Some points:
c(0.49, 0.69, -0.16, -0.50, -0.74, 2.66, -0.90, 1.13, -0.57, -1.48, 0.78,
  0.15, -0.02, 0.33, 0.33, 0.46, -1.06, 0.34, -0.33, -1.25, -0.86, 0.86,
  0.80, 0.87)
c(-1.56, 0.48, -0.29, 0.29, 1.70, -1.07, -0.81, -0.52, 0.53, 0.81, -0.77,
  -1.14, -0.57, -0.25, -1.40, -1.29, 0.89, 0.54, 0.83, 0.94, -0.35, -1.36,
  0.43, -0.82)
c(0.27, -1.78, -0.18, -0.63, -0.67, 2.16, -0.18, 0.23, -1.83, -0.42, -0.29,
  -1.42, 0.98, 0.15, -0.39, -0.33, -0.56, -0.98, -0.50, 1.31, -0.04, 0.29,
  0.93, 1.32)
c(1.17, -0.47, -0.62, -0.56, -0.23, -1.58, 0.94, 1.12, 0.22, -0.25, -0.14,
  -0.42, -0.52, 1.16, -0.42, 2.13, -0.50, -0.41, 1.17, -1.21, -0.41, -0.67,
  -1.17, -1.12)
c(1.03, 1.27, -2.19, -1.45, 1.38, -1.66, -0.92, -1.08, 1.11, -0.36, 0.32,
  0.09, -0.13, -0.52, 1.55, 0.18, -0.15, -0.20, -0.94, -0.03, -0.65, -0.47,
  1.12, -0.39)
c(-1.64, 0.24, 0.78, 0.87, -0.05, -1.65, -0.88, -0.12, 0.85, 0.47, -0.18,
  -0.52, -1.75, -1.00, 0.18, 0.18, -0.13, -1.28, -0.12, 1.06, -0.33, -0.27,
  1.41, -0.72)
c(1.44, -0.15, -1.91, 0.08, -0.34, 0.41, -0.34, 0.80, 0.75, 1.02, -0.36,
  1.55, 0.26, 1.07, 0.15, 0.41, -0.53, 0.45, -1.44, -0.28, 0.76, -0.17,
  0.06, 0.44)
c(-1.56, 0.29, 1.31, -0.92, 0.21, 0.10, 2.02, 0.00, 1.01, 0.76, 0.79,
  -0.46, -0.57, 0.07, -0.88, -0.66, 0.42, -1.14, -0.44, -0.11, 0.76, -0.17,
  -2.04, 0.50)
c(-0.99, 0.29, -0.82, -0.12, -0.73, -0.32, -0.49, 0.89, -0.61, 0.30, 1.25,
  1.41, -0.21, 0.85, 0.68, 1.92, -0.99, 0.84, -2.29, -1.77, -0.55, 0.19,
  0.38, 0.59)
c(-0.12, 0.25, 0.28, 0.07, -0.65, -0.32, -0.66, -0.07, 0.02, 0.08, 0.67,
  1.17, 0.11, 1.48, 0.90, -1.65, -0.94, 0.66, -0.59, -0.74, -1.43, 0.51,
  -0.04, 0.26)
c(-0.16, -0.51, -1.14, 0.33, 0.48, 1.66, -0.34, 0.12, -1.55, 0.26, -0.47,
  -1.28, -0.30, -0.11, 0.01, 0.72, 0.09, -0.95, -1.58, 1.01, 0.20, 0.73,
  0.28, 1.32)
c(0.43, -0.84, 0.19, 0.26, -0.87, -0.94, -0.50, 1.38, -0.17, 0.30, -0.75,
  0.18, -0.52, -1.03, 0.82, -0.36, -0.30, 0.42, 0.71, -0.96, 0.62, 0.41,
  1.74, -0.33)
c(-1.82, -0.95, 1.01, -0.34, -0.15, 0.68, -1.00, 0.55, -1.98, 0.32, 1.27,
  -2.32, -0.82, -2.49, -1.19, -0.01, -0.57, 1.20, 0.61, 0.27, 0.63, 0.03,
  -0.15, 0.12)
c(0.15, 0.98, 1.35, -0.39, 1.23, -0.32, 0.38, 0.11, -0.12, 1.05, 1.40,
  0.42, 0.04, -0.08, -0.73, 0.83, 0.23, 0.58, 0.19, -0.55, 2.48, 0.71,
  -1.26, -0.51)
c(-1.21, 1.16, 0.71, 0.80, 0.18, -0.79, -1.55, -0.84, 0.96, -0.44, -0.16,
  -0.82, 0.04, -2.10, 0.88, -0.62, 0.33, 0.42, 2.59, 2.02, -0.92, -0.57,
  0.63, -1.58)
c(1.23, 1.05, -0.73, -0.54, -1.04, 1.23, -1.52, 0.29, -1.03, 0.82, -1.28,
  1.53, 0.97, 2.26, -0.57, 1.26, -0.83, 2.34, -0.96, -1.13, -1.19, 1.09,
  -0.66, -0.11)
c(-1.80, -1.46, 1.37, -0.84, -0.75, 0.46, 1.93, -0.16, 1.01, 0.72, -0.72,
  0.10, 0.46, 0.44, -1.42, 0.46, 0.91, -0.31, 0.85, -0.42, -1.72, 1.64,
  -2.17, 0.22)
c(0.05, 0.44, -0.22, 0.27, 0.79, 0.29, -0.74, -0.20, 1.01, 0.63, -0.45,
  0.83, 0.17, -0.67, -0.87, 1.46, 0.95, -0.25, -0.33, -1.08, 0.18, 0.79,
  0.16, 0.35)
c(-2.48, -0.90, 0.03, -0.05, -1.04, 0.25, -0.44, 1.12, 1.20, -0.36, 0.00,
  -1.54, -0.60, -1.14, -0.83, -2.20, -0.58, -0.92, 0.98, 0.02, 0.25, 0.30,
  -0.40, 0.05)
c(-0.97, -0.62, 0.49, -0.30, -0.75, -0.46, -0.30, 1.57, 0.22, 0.29, 0.21,
  -0.83, 0.20, -0.43, -1.06, -0.11, 0.71, -0.16, -0.07, -2.17, 0.01, -0.25,
  -2.69, -0.44)
c(0.74, 1.23, 0.72, -0.35, 0.75, -1.02, -0.16, -2.34, 1.01, 0.41, -0.48,
  -0.42, 1.07, -0.56, -0.61, -0.42, 1.12, 0.23, 0.08, -0.23, 0.12, -1.65,
  1.44, -1.22)
c(1.04, -0.25, -0.20, 0.39, 1.06, 1.33, 0.72, 1.06, -0.93, 0.15, 0.13,
  -0.17, 0.63, 1.51, 0.15, -0.36, 1.43, -0.22, 0.72, -1.34, -0.49, 2.04,
  -2.47, 0.48)
c(0.19, 1.47, -0.41, 0.76, 1.58, -2.58, -0.89, -0.55, 0.67, -0.38, 0.33,
  -1.05, -0.71, -0.07, 0.87, 0.19, -0.44, -2.04, 0.02, 0.34, -0.76, -0.77,
  0.49, 0.51)
c(1.15, -0.89, 0.12, 0.48, -0.08, -1.20, -0.96, 1.44, -1.64, 1.67, -1.01,
  2.96, 1.05, 1.95, 1.72, 1.51, -0.67, 1.48, -0.26, -1.27, 0.34, -1.10,
  0.98, 0.15)
c(2.17, 1.12, 1.35, 1.06, -1.32, 0.30, -0.21, 1.89, 0.53, -0.53, -1.14,
  1.56, 0.11, 2.29, 0.07, 0.01, -0.69, 0.50, -0.54, -0.34, -2.90, 1.05,
  -0.26, 0.55)
c(1.33, 0.25, -1.49, 0.43, -1.21, 0.73, 0.09, 0.37, 0.36, 0.47, -0.28,
  0.39, 0.25, 1.08, 1.03, 1.09, -1.17, -1.12, -1.37, -0.61, 1.07, 0.90,
  0.55, 0.21)
c(1.05, -0.38, -2.03, -0.54, -0.72, 1.20, 0.57, -0.96, -0.79, -0.40, -1.38,
  -0.05, -0.47, 2.67, -0.30, 0.02, 0.08, -0.31, -2.94, 0.64, -0.11, -0.62,
  0.70, 0.18)
c(0.12, 0.93, 0.77, -0.30, -0.85, 0.40, 1.02, -0.24, 0.16, -1.37, 1.00,
  0.10, 0.57, -0.40, -0.69, 0.51, 0.49, -0.15, 0.33, 0.62, 1.07, -1.06,
  -0.61, 0.81)
c(-0.72, -0.69, 0.01, 1.18, 1.52, 0.32, 1.38, -0.10, 0.10, -0.61, -0.74,
  0.05, 0.40, -0.33, 0.73, 0.43, 1.80, -1.43, 0.43, 2.75, -0.52, -2.61,
  0.99, -0.34)
c(1.84, -0.42, -0.47, 0.03, -0.34, -0.39, -1.19, -1.12, 1.18, -1.03, -1.13,
  -0.01, 0.03, 1.38, 0.30, 0.21, 1.45, -0.25, 2.35, 1.07, 0.13, -0.02,
  0.29, -0.05)
c(-0.67, 0.06, 1.52, -0.14, -0.78, 0.07, 2.87, 0.97, 0.93, 1.13, 1.44,
  -1.84, -0.03, -1.34, 1.48, 0.35, -0.29, -0.38, -0.52, -0.15, 2.08, -1.11,
  -1.93, -0.44)
c(0.75, -0.64, 1.89, 0.75, 0.22, -0.43, 0.37, 0.46, 0.93, 0.13, -0.89,
  -0.44, -0.29, 1.50, -0.11, 0.58, 2.27, 0.54, 0.78, 0.06, -0.98, 1.06,
  -0.54, -0.05)
c(-0.25, 1.21, 0.19, 0.60, 1.20, -0.53, 0.89, -1.08, 0.29, 0.21, 0.80,
  1.22, -0.53, -1.52, -0.17, -0.76, 0.30, -1.29, 0.07, 1.24, 0.38, -1.43,
  0.58, -0.47)
c(0.91, -0.42, 1.22, 1.53, -0.37, -0.03, 0.02, -0.69, -0.50, 0.87, 0.75,
  -0.32, 0.80, -0.30, -0.14, -0.58, 1.08, 1.56, 0.56, -0.14, 0.26, -0.87,
  -0.36, -0.33)
c(1.23, -0.42, 0.99, -0.65, -0.04, -2.22, -1.10, -0.59, 0.65, 0.73, -1.61,
  1.64, 0.40, -0.60, -0.39, -1.69, -0.87, 0.72, 2.89, 0.23, -1.07, 0.78,
  0.51, -1.44)
c(-0.29, 0.18, 1.41, -0.42, -0.52, 0.43, 1.07, 0.41, -0.30, -0.77, 0.64,
  -0.30, -1.06, -0.85, -1.44, -1.25, -0.50, 0.84, 1.37, -0.82, 0.90, 0.28,
  -1.89, -1.34)
c(1.10, -1.62, 0.61, -0.02, 1.93, -0.19, 0.13, -0.57, 0.43, 0.71, 0.12,
  0.94, 0.14, -0.27, 0.29, -0.04, 0.13, 0.02, 1.17, -0.99, -0.18, 0.19,
  -0.66, -0.44)
c(-0.33, 1.77, -1.73, 0.97, 0.34, -1.39, -0.12, -2.24, 1.71, 0.95, -0.32,
  -0.27, -1.00, -0.79, 0.21, 1.95, 1.32, -0.64, 0.66, 1.10, -0.61, 0.11,
  -0.23, -0.03)
c(-0.59, 0.69, 0.89, 0.30, 0.09, -0.24, 1.06, 0.73, 0.46, -0.42, -0.52,
  -0.37, -0.35, -0.64, 1.81, -0.16, -0.22, 1.24, 0.38, -0.81, 0.92, -0.41,
  -0.93, -0.18)
Along one direction, these points spread out more than along any other. Take the direction at right angles to it along which they spread out most. Go by this last direction. How many in every 100 of the points above lie lower along it than each point below? Answers are rounded to whole numbers. More than half of the points above lie lower than the first one.
c(-1.28, -0.13, 0.02, -0.49, -2.47, 0.04, -0.02, 0.35, -0.67, -1.58, 2.93,
  -2.76, 0.84, -0.92, -0.42, -1.08, -1.40, 0.41, 0.12, 0.27, -0.75, 1.00,
  0.09, 1.15) 85
c(1.97, 0.33, -1.19, -0.62, 2.11, -1.05, -1.49, -2.59, 1.18, -1.66, -2.32,
  -1.07, -1.30, 0.80, -1.03, -0.44, -0.39, -1.55, 1.05, -0.80, -0.84, 2.27,
  0.71, -0.06) 3
c(-1.75, -0.26, -2.39, -0.96, 1.80, 1.49, -0.81, 0.70, -1.85, -1.53, 1.65,
  -1.31, 1.62, 0.02, 0.23, -0.31, -0.51, -0.25, -1.70, 1.09, 0.27, 1.51,
  2.37, 0.47) 51
c(-0.15, 0.29, -0.14, -0.20, -0.16, 1.70, -0.70, -0.40, -1.48, 0.37, 0.81,
  0.76, 1.68, 0.58, 0.72, -1.25, -1.72, -1.05, 0.53, 0.90, -0.77, 0.01,
  1.45, 0.32) 36
c(-1.70, -1.08, 1.79, -1.27, -0.38, 1.15, -0.90, 0.63, -1.37, 0.11, 2.02,
  0.72, 0.64, -0.44, -1.75, -0.93, 0.86, 1.28, 2.45, -0.23, 0.93, 0.20,
  -0.35, 0.83) 95
c(0.05, -0.68, 1.21, -0.11, 0.05, -1.50, 3.41, -0.23, 0.17, 1.43, 0.47,
  1.92, -0.65, 0.42, 0.89, 1.10, 0.99, 0.97, -2.38, -0.38, 1.23, -1.69,
  -1.43, 1.09) 77
c(-1.87, 1.21, -3.06, 0.47, -0.22, -0.32, 0.27, -1.07, 2.32, 0.26, -0.04,
  0.26, -1.38, -1.55, -0.15, 0.28, 1.15, -2.68, 0.38, 0.49, -0.03, -0.91,
  1.12, -0.12) 10
c(-1.63, -0.38, 0.86, -0.82, -2.27, 0.96, 1.46, 0.28, -3.05, -1.71, 0.01,
  -0.34, 1.20, -2.42, 0.46, -0.63, -0.81, 0.65, -0.04, 1.07, 0.42, -0.36,
  -1.74, -0.42) 97
c(1.55, -0.92, -0.65, 1.16, 1.36, 0.79, 2.58, -0.22, -0.27, 0.67, -1.12,
  1.19, -1.10, 0.71, -0.40, -0.73, -0.57, -0.20, -3.04, 1.74, 1.83, -0.48,
  0.51, 0.41) 38
c(0.49, -0.38, 0.64, 0.31, -0.58, 0.73, -2.22, 0.20, 0.05, 0.13, 0.29,
  0.25, 1.25, -0.66, -0.24, 0.80, -1.02, 1.76, -0.99, -2.12, 0.08, -1.02,
  1.40, -0.20) 46
c(2.29, -0.34, -0.88, 0.76, 0.04, 0.54, -0.06, -0.70, -0.80, -1.93, -0.13,
  1.16, 0.60, 0.49, 1.19, -0.06, -0.36, 0.68, -2.11, -0.47, 0.30, 0.83,
  0.21, 0.51) 33
c(-0.69, -0.29, -0.83, -0.58, 0.28, 0.11, -0.79, -0.12, -0.50, -1.04, -1.41,
  -1.10, -1.64, 0.27, -0.02, -1.12, -0.25, -0.55, 1.15, 2.17, 0.21, 0.24,
  1.67, -0.58) 28
